In the rows, 128 means zero.
One turn sends every row of this set to another row. A few are shown first. Where does it send the rows asked after them?
q74: [130 107 137 100 135 134 115 118 119  99 136 105 103 159 136 143 118 119
 129 140 132  95 135 123 112 121 154]
q330: [149 118 133  99 152 144 123 139 157  88 113 104 133 149 129 113 147 136
 113 109 154  99 155 114 123 161 125]
q77: [125 116 139 138 130 135 149 120 127  98 121  88 143 134 111 125 120 113
 110 130 159 138 115 124 157 140 141]
q888: [121 137 141 129 148 160 136 125 110  93 140  78 134 157 113 146 110 151
 110 124 133 129 131 129 139 132 123]
q909: [118 113 147 142 159 137 130 102 143 101 151 100 113 160 118 115 120 119
 139 150 135 117 140 128 127 156 107]
q453: [130 123 143 178 134 132 132 140 135  76 141 118 119 143 141 133 124 127
 118 139 175  97 147 121 128 157 137]
q856: [130 132 155 100 143 171 147 139 158  90 135 119 123 134 119 150 136 121
 115 135 128  86 141 127 115 124 127]
q146: [135 123 125 131 152 141 128 135 119  79 142 108 107 144 132 107 121 131
 119 132 147  73 168 132 136 146 163]
q92: [100 134 144 155 138 132 130 139 128 103 138 121 144 112 125 117 112 104
 119 132 146 109 136 123 130 164 137]
q534: [110 133 139 129 156 139 157 125 130  57 133 112 138 125 134 133 140 128
 129 147 125  96 142 105 142 139 135]
q881: [133 135 135 148 137 121 139 127 130  87 138  98 133 137 117 126 104 129
 119 143 110 126 130 116 155 149 110]
q368: [128 146 143 122 153 133 121 109 142  94 158 117 127 149 136 151 130 121
 115  97 131  83 133 112 110 128 150]
q609: [127 163 142 128 142 129 119 132 148 114 149 132 131 141 143 135 103 114
 130 149 161  86 159 119 121 149 129]
q718: [149 127 148 116 138 148 150 130 123 117 144 137 128 162 155 116 121 115
 146 105 132  89 138 127 130 145 118]
q251: [147 120 131 131 152 142 155 139 145  68 124 100 128 150 163 131 121 133
 108 133 143 104 112 117 147 124 127]
q619: [153 129 132 113 127 128 158 109 122 108 124 125 114 161 117 129 144 145
 138 128 170 109 133 105 141 136 129]
q184: [126 129 143 128 138 127 144 133 132  87 120 130 135 163 164 117 129 125
 122 173 144 108 130 114 117 147 132]
q923: [146 126 145 100 133 136 130 108 139  80 118  77 138 132 156 143 114 123
 122 127 144 111 144 104 146 153 141]
q536: [138 124 139 151 139 134 114 136 118  75 146 111 134 140 126 148 105 134
 101 136 131 128 140 127 116 168 133]
q39: [103 126 130 114 129 131 107 118 131  95 137 108 141 166 121 146 146 125
 108 120 170 104 138 121 126 123 134]
q704: [157 109 131 107 141 138 129 110 139  98 160 112 113 129 144 134 109 152
 137 125 133 110 150 100 141 133 126]
q297: [118 120 160 103 157 130 127 155 116 103 138 120 135 132 127 116 141 143
 133 116 131 127 146 131 137 159 129]
q211: [127 118 145 130 133 143 130 104 137 129 143 105 112 137 146 127 121 132
 121 159 164 137 134 134 133 133 135]
q43: [147 113 144 129 160 140 117 147 140  97 126 111 125 127 133 130 109 158
 141 120 142 108 175 113 120 136 134]
q3: [137 157 134 111 133 143 150 147 136 126 121 123 135 146 120 117 140 120
 110 114 175 114 127 119 135 136 143]
q948: [133 114 149 145 128 133 131 138 134 105 119  98 131 134 128 153 123 147
 109 133 176 109 149 148 154 137 138]
q972: [130 126 149 122 147 166 147 118 127 118 144  88 138 170 161 130 131 150
 136 128 154 106 137 124 122 129 116]
q530: [137 131 144 111 146 130 142 137 141  90 132 159 151 155 122 122 111 122
 121 106 157  94 144 115 151 125 142]
q343: [149 116 136 131 141 167 153 130 148 115 141 103 133 161 129 139 121 117
 110 164 138  88 143 136 128 168 134]
q762: [149 151 153 119 144 129 138 158 155 128 131 136 131 151 124 128 120 119
 125 120 125 102 143 127 134 135 119]
q903: [136 126 116 143 140 139 139 125 135 126 126 130 132 136 115 110 124 127
 137 150 180 100 158 114 127 157 140]
q186: [127 154 174 119 127 149 143 146 138 102 152 102 128 145 148 112 124 129
 111 117 137 112 109 128 147 143 148]
q757: [145 130 148  95 113 147 136 130 119  90 146 116 130 114 114 132  93 126
 128 126 138 106 138 116 143 160 123]
q264: [142 119 149 135 129 147 146 118 135 123 152 112 104 170 141 152 139 115
 141 128 156  98 124 113 114 140 124]
q53: [166 127 130 124 165 150 156 152 150  91 117 109 134 161 125 156 125 126
 116 128 142  96 128 108 122 139 145]
q538: [119 128 145 154 152 146 129 110 135  66 134  99 127 143 124 117 114 123
 124  98 132  80 138 122 116 133 133]
q852: [148 114 140 142 140 134 131 117 150  74 142 138 157 149 120 137 110 135
 110 140 174 104 151 106 122 156 148]
q465: [126 120 139 132 129 135 133 151 133  95 131 112 156 148  93 125 120 116
 128 121 135  99 110 100 126 162 142]
q38: [123 137 154 113 140 137 124 110 134 110 149  81 138 142 139 139 111 154
 127 122 162 116 107 120 148 127 140]
q154: [122 146 153 116 133 154 146 117 134 129 156 122 111 139 120 115 129 108
 123 123 134 120 118 119 113 152 124]
q876: [128 143 156 130 133 158 146  99 128  83 130 100 128 162 114 118 125 117
 126 113 171  96 159 125 150 138 153]
q970: [139 127 146 128 153 136 129 131 150  98 127 123 146 148  94 107 115 149
 133 108 179  91 131 111 134 149 147]

q154 turns into q3
q538 turns into q251
q888 turns into q972
Now find these:
q146 turns into q534
q609 turns into q465
q453 turns into q881
q297 turns into q876

